Each named move below is a turn or a mirror, shown by a few rows before and after it. Which moves, in which order, take the first row of each later pair to the second? The first pair is answered.
Q:
[ 1.20  0.03 -0.45 -0.10  0.06  1.84 -1.33 -0.93  0.73 -0.06 -1.15  0.11
 -0.94  0.33  0.99 -0.12 -0.06 -1.47  0.31] => [ 1.37  0.11 -0.55 -0.32  0.23  1.61 -1.42 -1.16  0.70 -0.14 -1.17  0.46
 -0.97  0.54  1.09 -0.38  0.00 -1.40  0.37]
[ 0.53  1.60 -0.73 -1.63  0.36 -4.18  2.42  0.81  0.42 -1.68  2.59  1.44
  0.40 -0.01  0.98 -1.17  1.52  1.89  0.00] => [-1.71 -0.34  1.42  1.01 -0.11  0.04  0.49  2.99  1.29  0.07  1.56 -3.53
  0.42 -3.70 -0.66  2.07 -0.11  0.58 -0.31]
[ 0.15 -1.46  0.02 -0.26 -0.12  1.36 -0.59  0.36 -0.79  0.00  0.67 -0.98
 -0.46  1.46 -0.68  0.96 -0.95 -0.69  0.82] => [ 0.92 -1.01 -0.46 -1.15  0.04  0.18 -0.11 -0.18 -0.99 -0.50  0.93  0.32
 -0.52  2.49 -0.17  0.17 -0.50 -0.46  0.95]
[-1.21  0.11  3.78 -0.19  1.13 -3.53 -0.27  1.94 -0.42 -0.32  1.29 -2.29
  1.01 -2.17  0.93  1.41  1.14  1.88 -1.96] => [-0.57  0.67  3.15 -1.12  1.36 -4.84  0.12  1.40 -0.66 -0.76  1.53 -0.70
  0.92 -1.18  1.33  0.44  1.62  2.12 -2.03]
A:
[-0.09  0.01  0.43  0.88 -0.34  0.54 -1.59  0.45 -0.43 -0.16 -1.23 -0.68
  0.26 -0.02 -0.56 -0.77 -0.10 -0.44 -0.50] => [-0.37  0.32 -0.06  0.83 -0.60  0.53 -1.37  0.51 -0.22  0.01 -1.25 -0.68
  0.01 -0.19 -0.45 -0.98  0.29 -0.82 -0.54]
[-0.07 -0.02  0.14  1.75 -0.03  0.06 -0.60 -0.46  0.61  0.23  0.49  0.33
  1.15 -0.28 -0.43  0.03 -1.28 -0.52 -0.31] => [-0.35  0.84 -0.20  1.59 -0.38  0.21 -0.26 -0.48  0.93  0.39  0.37  0.46
  0.49 -0.52 -0.19 -0.28 -0.89 -1.28 -0.36]
[ 0.69 -0.32 -0.75 -0.59  0.87  2.32  3.85  2.95  0.75  1.71  0.64 -0.10
 -0.10  1.96  1.09  0.68 -0.81  0.46  1.07] => [ 0.75 -0.65 -0.57 -0.52  0.94  2.30  3.71  3.17  0.55  1.71  0.56 -0.23
  0.19  2.10  0.90  0.69 -1.00  0.90  1.00]
[ 0.02 -2.34  0.42 -0.66 -0.01  2.94  0.35 -1.38  0.19  1.28 -1.10 -0.27
 -0.63  1.23 -1.43  1.37 -1.87  0.52 -0.64] => [-0.57 -0.45 -0.74 -0.66 -1.15  3.04  1.44 -1.32  0.81  1.82 -0.96 -0.02
 -2.23  0.47 -0.39  0.57 -0.30 -1.45 -0.59]
V:
[ 0.38 -0.57 -0.01 -0.58  0.50 -1.12  1.03  0.74  0.36 -0.70  1.00  0.77
  0.68  1.26  0.19 -0.54 -0.01  0.96 -0.13] => [ 0.19  0.97  0.28 -0.14 -0.36 -1.37 -0.36 -0.18  0.04 -1.07  0.58  0.80
  0.63 -0.25  0.53 -1.26  0.79  0.74 -0.11]
[-1.29 -0.23 -1.62 -1.28 -2.40  2.56 -0.18  0.00 -0.03  1.04 -1.95  0.41
 -1.94  0.37 -1.14  0.81  0.58 -0.98 -0.13] => [-1.03 -0.40 -1.78 -1.39 -2.05  2.39  0.35  0.16 -0.02  0.96 -1.76  0.65
 -2.03  0.97 -1.07  0.66  0.52 -0.92 -0.19]
[-0.73  1.79  0.41  0.12 -0.98 -0.16  0.27 -0.34  0.00 -0.14  0.05  0.04
 -0.78 -1.80  0.37 -0.58  1.35 -0.95 -0.11] => [-1.27  0.21  0.91  0.51 -0.57  1.06  0.64  0.93  0.37  0.34  0.28 -1.28
 -0.56 -1.82 -0.22  0.89  0.41 -0.83 -0.23]
[ 0.29 -1.31  0.83  1.02  0.31  1.72 -2.30 -0.87 -0.89  0.17 -2.04 -0.31
  0.36  0.61 -0.99  0.47 -0.95  0.02 -0.23] => [ 0.63 -2.03  0.18  0.24  1.02  1.48 -0.72 -0.52 -0.76  0.27 -1.51  0.60
  0.32  2.38 -0.87  0.47 -1.26  0.30 -0.28]
Pairs:
(2 to 4 moves a pair)
[-1.29  0.85 -0.51 -0.03 -0.59 -0.71  0.88  1.60  1.35  0.04  0.85  0.43
 -0.62  1.77  1.53  0.28  0.32  0.74 -0.12] => [-1.53  1.66 -0.52  0.22 -0.92 -0.48  0.41  1.37  1.41  0.07  0.45  0.23
 -0.87  1.14  1.72  0.06  0.77  0.49 -0.14] : A Q A V
[ 1.03  1.70  0.46 -0.98 -1.23 -2.38  1.74  0.70 -1.78 -1.32  2.57 -0.59
  0.45 -1.86  0.56 -0.41  1.33  1.38  0.55] => [ 0.62  1.02  0.28 -0.91 -1.21 -1.85  2.84  1.62 -1.32 -0.75  2.77 -1.20
  0.05 -1.64  0.51  0.15  1.11  0.64  0.31] : V V A Q
[-0.23  0.33 -0.29 -1.93  1.10  2.79  1.93 -0.11  1.47  2.52 -1.31 -1.33
 -1.40 -0.10  0.56  1.92 -0.01 -0.62 -1.83] => [-0.28  1.63  1.01 -1.14  0.52  2.45 -1.52 -1.54  0.52  1.67 -2.28 -1.66
 -0.41 -2.41  0.38  1.46  0.06  0.15 -1.83] : A Q V Q
[ 0.05 -1.78  1.13 -0.18  1.20  2.42 -0.46  0.83 -0.17 -0.14 -0.81 -0.19
  1.00  0.06 -1.11  0.79 -1.56  1.87 -0.18] => [-0.26  0.02  1.28  0.28  0.21  2.08 -2.17 -0.21 -0.61 -0.52 -1.47 -0.31
  0.98 -1.59 -0.84  0.06 -0.79  1.52 -0.21] : Q V Q
[ 1.74 -0.35  1.13  0.71 -0.16 -0.10 -4.84 -2.84 -1.50 -1.28 -2.69  1.20
  2.52  0.71 -1.27 -1.76 -1.04  1.97  1.16] => [ 2.35 -3.46  0.33 -0.48  1.45  0.24 -1.28 -0.92 -0.87 -0.46 -1.81  1.47
  2.42  4.28 -1.59 -0.62 -2.29  2.41  1.05] : Q V V
[-0.52  3.21 -0.30 -1.41 -1.25 -0.45 -1.18 -1.50 -0.09 -1.37 -0.62  1.12
 -0.88 -1.03  0.88 -2.26  1.78 -1.06  0.10] => [ 0.32 -2.15  1.67 -0.97  1.42  0.76 -1.80 -0.12 -0.61 -1.47 -0.27 -0.60
  1.79  1.00 -1.49  1.03 -1.97  2.46  0.11] : A Q V
[-0.13  2.49 -1.19 -1.07 -0.72 -1.61  1.21  1.34  1.26  0.61  1.73  1.13
 -1.16  2.51  1.90 -1.06  0.58 -0.39  0.06] => [ 0.38 -0.36 -0.47 -0.79  0.69 -0.56  1.62  2.17  1.17  0.88  1.75  0.40
 -0.17  4.03  0.74  0.42 -1.21  0.83 -0.01] : Q A V
[ 0.67 -1.88  2.53 -1.45  0.98  0.29  1.07  0.98  0.42  1.66  0.15 -0.87
  0.62  0.32 -3.17  1.59 -1.06  0.65  0.32] => [-0.78  1.19  2.19 -0.59 -0.90  0.56 -0.08  0.53  0.79  1.83 -0.34 -1.60
 -0.79 -2.95 -2.17  0.67  0.87 -1.64  0.22] : Q A V V
[ 0.59 -1.13 -0.24 -0.89  1.49 -0.99  1.44  1.14 -0.22  0.90  1.28  0.12
  0.88  1.88  0.83  0.95 -1.97  2.83 -0.92] => [ 0.21 -1.24 -0.42 -0.91  1.34 -0.45  1.75  1.38  0.08  1.46  1.05 -0.11
  0.41  2.15  0.82  1.06 -1.92  2.14 -1.02] : V Q V Q
[ 1.89 -1.34  2.63  0.46 -0.19 -0.03 -0.93  0.71  0.92  0.68  1.12 -1.37
  0.10 -1.92  0.21 -1.24  0.34  2.62 -0.70] => [ 1.40 -1.31  2.51  0.69 -0.47  0.44 -0.45  1.41  1.30  1.10  1.22 -1.84
 -0.33 -2.12  0.33 -0.90  0.47  1.86 -0.97] : A Q V A
[ 1.07 -0.06 -2.25 -1.52 -2.34  1.51  1.94 -0.38 -2.07 -0.96 -0.79  3.33
 -0.64  2.75  1.07 -2.78 -1.17 -0.13  0.59] => [ 1.06 -2.27 -1.55 -1.31 -1.54  2.81  1.86  0.52 -2.09 -0.48 -0.91  2.17
  0.11  3.18  0.06 -1.33 -2.60  0.79  0.64] : A Q V
[-2.42 -0.09  0.26  2.17 -0.55 -1.27 -0.46  2.52  0.27  0.34  0.06 -3.47
 -0.20 -1.48 -0.45 -0.90  0.95  0.21  1.46] => [-0.66  0.00 -0.62  0.70  0.40 -3.92  0.99  1.68 -0.18 -0.86  1.00 -0.63
  0.15  1.28  0.28 -2.35  1.20  1.39  1.68] : Q V V Q
[ 0.74 -1.32  0.43  3.22  1.43  0.16 -0.53 -3.40 -1.66 -0.69 -0.30 -0.13
 -0.41 -0.26 -0.48  0.12  0.08  1.92  2.53] => [ 0.20 -2.70 -0.51  2.87  1.71  1.16  2.59 -1.47 -0.50  0.51  0.54 -0.89
 -1.37  1.04 -0.38  1.18 -0.13  0.84  2.33] : A V A V
[-0.98  1.59 -1.24  0.56 -1.45 -2.55  3.84  1.57  0.90  0.06  0.71  1.30
 -1.07  1.73  1.93 -0.87  0.45 -3.60  1.20] => [-0.66 -1.37  3.07  2.71 -0.19 -1.31 -2.30  0.88 -0.76 -1.26 -0.52 -1.76
  2.73 -1.30 -1.06  1.83 -2.86  0.42  1.43] : A V V V
[ 0.38 -2.42  0.16 -0.04  0.60  0.32  0.56  0.89 -0.47 -0.16  0.37 -0.44
  0.82  0.75 -0.36  1.49 -1.52  0.43 -0.26] => [ 0.77 -0.03  0.53  0.13 -0.21 -0.84 -2.07 -1.25 -1.45 -1.16 -0.29  0.56
  1.22 -0.90  0.08 -0.16 -0.43  0.72  0.04] : V A V A
[-0.20 -1.19  0.98 -1.05  1.62 -2.51  2.43  0.28  1.65  0.82  1.98 -0.18
  2.52  0.27  0.09  0.45 -0.06  0.22  0.44] => [-0.98  1.30  0.33 -0.91  0.15 -2.43  2.27 -0.22  1.94  1.13  1.68 -0.03
  1.15 -1.33  1.06 -0.79  1.71 -1.79  0.28] : Q A Q V
[-1.02 -1.70  0.68 -0.30  0.22  0.81 -0.20  1.76  0.26 -0.08  1.03 -0.95
  1.72  0.25 -1.74  1.03 -1.53  1.32  0.01] => [-0.41  0.33 -1.40 -1.81 -0.10 -0.67  1.80  0.98  0.41  0.00  1.27  1.55
  0.29  2.39 -0.23 -1.30 -0.07  0.09  0.20] : V Q V A
[ 1.77  0.51  0.21 -0.48  1.82 -1.91 -1.11 -1.29 -0.19 -0.58  0.67  0.33
  0.11  0.84  1.74  0.11  1.77  1.59  1.20] => [ 1.84 -0.14 -0.35 -1.13  1.90 -1.62  0.13 -0.84  0.11 -0.12  0.74  0.53
 -0.21  1.99  1.88  0.22  1.55  1.30  1.08] : Q V V
[-1.74 -0.57 -1.70 -0.41  0.96 -0.85  2.41  1.04  0.68 -0.24  0.88 -1.76
 -2.09  1.36  0.64  1.29 -0.03 -2.28  0.55] => [-2.36 -0.68 -0.62  0.73  0.39  0.41  0.16  0.86  0.40  0.02 -0.11 -3.51
 -1.67 -0.45 -0.15  2.10 -0.55 -2.29  0.32] : A V Q A
[ 0.35 -0.07  1.91  0.44  0.99 -0.79 -3.60 -0.38 -0.59 -1.68 -2.77  0.54
  0.66 -0.38 -0.49 -0.73 -0.63  0.61  0.54] => [ 0.18 -0.89  2.22  0.46  1.30 -0.50 -3.30 -0.01 -0.41 -1.40 -2.60  0.13
  0.66 -0.31 -0.75 -0.09 -1.26  0.77  0.62] : V Q V Q
[ 0.35  0.76 -0.78  1.19 -0.51  1.42 -1.30 -1.20 -0.30  0.96 -1.74 -0.69
  0.00 -0.07  1.28  0.20  0.93 -1.02  0.96] => [ 0.57 -1.39 -0.27  0.88  0.41  1.74 -0.78 -0.38 -0.28  1.04 -1.38 -1.26
  0.75  0.99  0.59  1.42 -0.33  0.05  0.97] : V Q A Q
[ 0.00 -0.74 -0.12  0.58  0.13 -2.22  2.87  1.36  0.37 -1.00  2.24 -0.06
  0.36 -0.09  0.31  0.95  0.57  0.53  0.13] => [-0.18  1.03 -0.35  0.64 -0.58 -2.66  2.10  0.51  0.13 -1.15  1.93  0.37
 -0.15 -1.06  0.98 -0.12  1.58  0.01  0.23] : Q A Q V
[-0.79  1.95  0.06  0.61 -0.55  0.98 -1.79 -1.83 -0.72 -0.16 -1.40 -0.36
  0.23 -0.73 -0.64 -1.05  0.75 -1.79 -0.02] => [-0.06  1.88 -0.17 -0.10 -0.02 -0.16 -1.54 -2.48 -0.97 -0.75 -1.20  0.78
  0.55  0.42 -0.48 -1.62  0.84 -1.12  0.13] : A Q A
[ 0.53 -0.29 -1.76 -0.85 -0.29  2.61  2.13  0.57  1.07  2.12 -1.04  0.73
 -0.67  3.00  0.34 -0.22 -0.49 -2.70  0.04] => [ 0.98 -0.33 -1.69 -1.16  0.05  2.01  2.17  0.17  0.93  1.78 -0.79  1.44
 -0.30  3.72  0.27 -0.56 -0.59 -2.13  0.22] : Q A Q A
[ 1.01 -1.28 -0.03 -0.87  0.87 -0.41  1.70  0.56  0.49 -0.23 -0.05  0.55
  0.54  1.67  0.18  0.42 -0.64  0.97 -0.04] => [ 1.25  0.08 -0.03 -1.06  0.60 -1.62  0.52 -0.57  0.06 -0.86 -0.03  1.28
  0.82  0.93  0.40 -0.44 -0.03  1.49  0.13] : V V V Q
[-1.12  0.10  0.75  1.59  0.06 -0.35 -0.91  0.37  1.60  0.43  0.30 -2.69
  1.74 -3.04 -2.27  0.65 -0.74  0.70  0.68] => [ 0.35  1.47  0.08  0.40  0.28 -2.79 -1.59 -1.78  0.51 -0.97  0.18  0.25
  2.34 -1.52 -1.51 -1.63  0.26  2.11  0.94] : V V V A
[ 1.18  1.11  1.02  0.49 -0.27 -2.87 -2.79 -0.64 -0.76 -1.03  0.57  1.09
  0.67 -1.25  0.24 -1.05  0.45  0.65  0.03] => [ 1.19  1.81  0.14  0.03 -0.59 -3.21 -0.91 -0.32 -0.16 -0.81  1.06  1.77
 -0.31 -0.63  0.93 -1.72  1.23 -0.33 -0.04] : V Q A
[-0.74  1.29 -0.96  0.07 -1.57  0.33  0.90 -1.79 -0.37  0.92 -0.87  1.52
 -1.58 -0.54  0.94  0.64  0.78 -0.46 -0.29] => [-0.85  1.50 -0.54  0.36 -1.77  0.33  0.18 -1.90 -0.47  0.75 -1.07  1.23
 -1.32 -1.41  0.77  0.64  0.81 -0.33 -0.20] : Q V Q V
[-0.81 -1.82  2.52  1.17  1.82  1.92 -0.08  0.80 -0.84  1.57 -1.83 -1.36
  1.99  0.41 -1.60  0.65 -1.35  0.27 -0.74] => [ 0.01  2.43  1.40  0.24  0.45 -0.53 -1.38 -2.15 -1.69  0.48 -2.56  1.95
  1.27  0.20  0.12 -2.67  1.04 -0.52 -0.47] : V Q V V
[-1.01  0.61  0.92  1.00 -1.23  0.66  0.36  2.18  0.61  1.00  0.52 -1.39
 -0.60 -1.34  0.06  0.72  1.05 -1.19 -0.45] => [ 1.10 -1.06  0.77 -0.57  0.62 -1.39  0.52  1.09 -0.51 -0.37  0.99  1.00
  1.18  1.86 -0.33  0.25  0.05  1.82  0.00] : Q A Q V
[-0.23  0.43 -1.54 -0.54  0.24 -1.74  3.21  1.55  0.92 -0.29  1.84  1.15
 -0.47  0.83  1.27 -0.05  1.00 -0.49 -0.22] => [-1.36 -1.02 -0.21  0.91  0.07  0.32  2.12  2.73  1.24  0.19  1.59 -1.49
 -0.11 -1.19  0.22  1.99 -0.10 -0.75 -0.38] : V V V
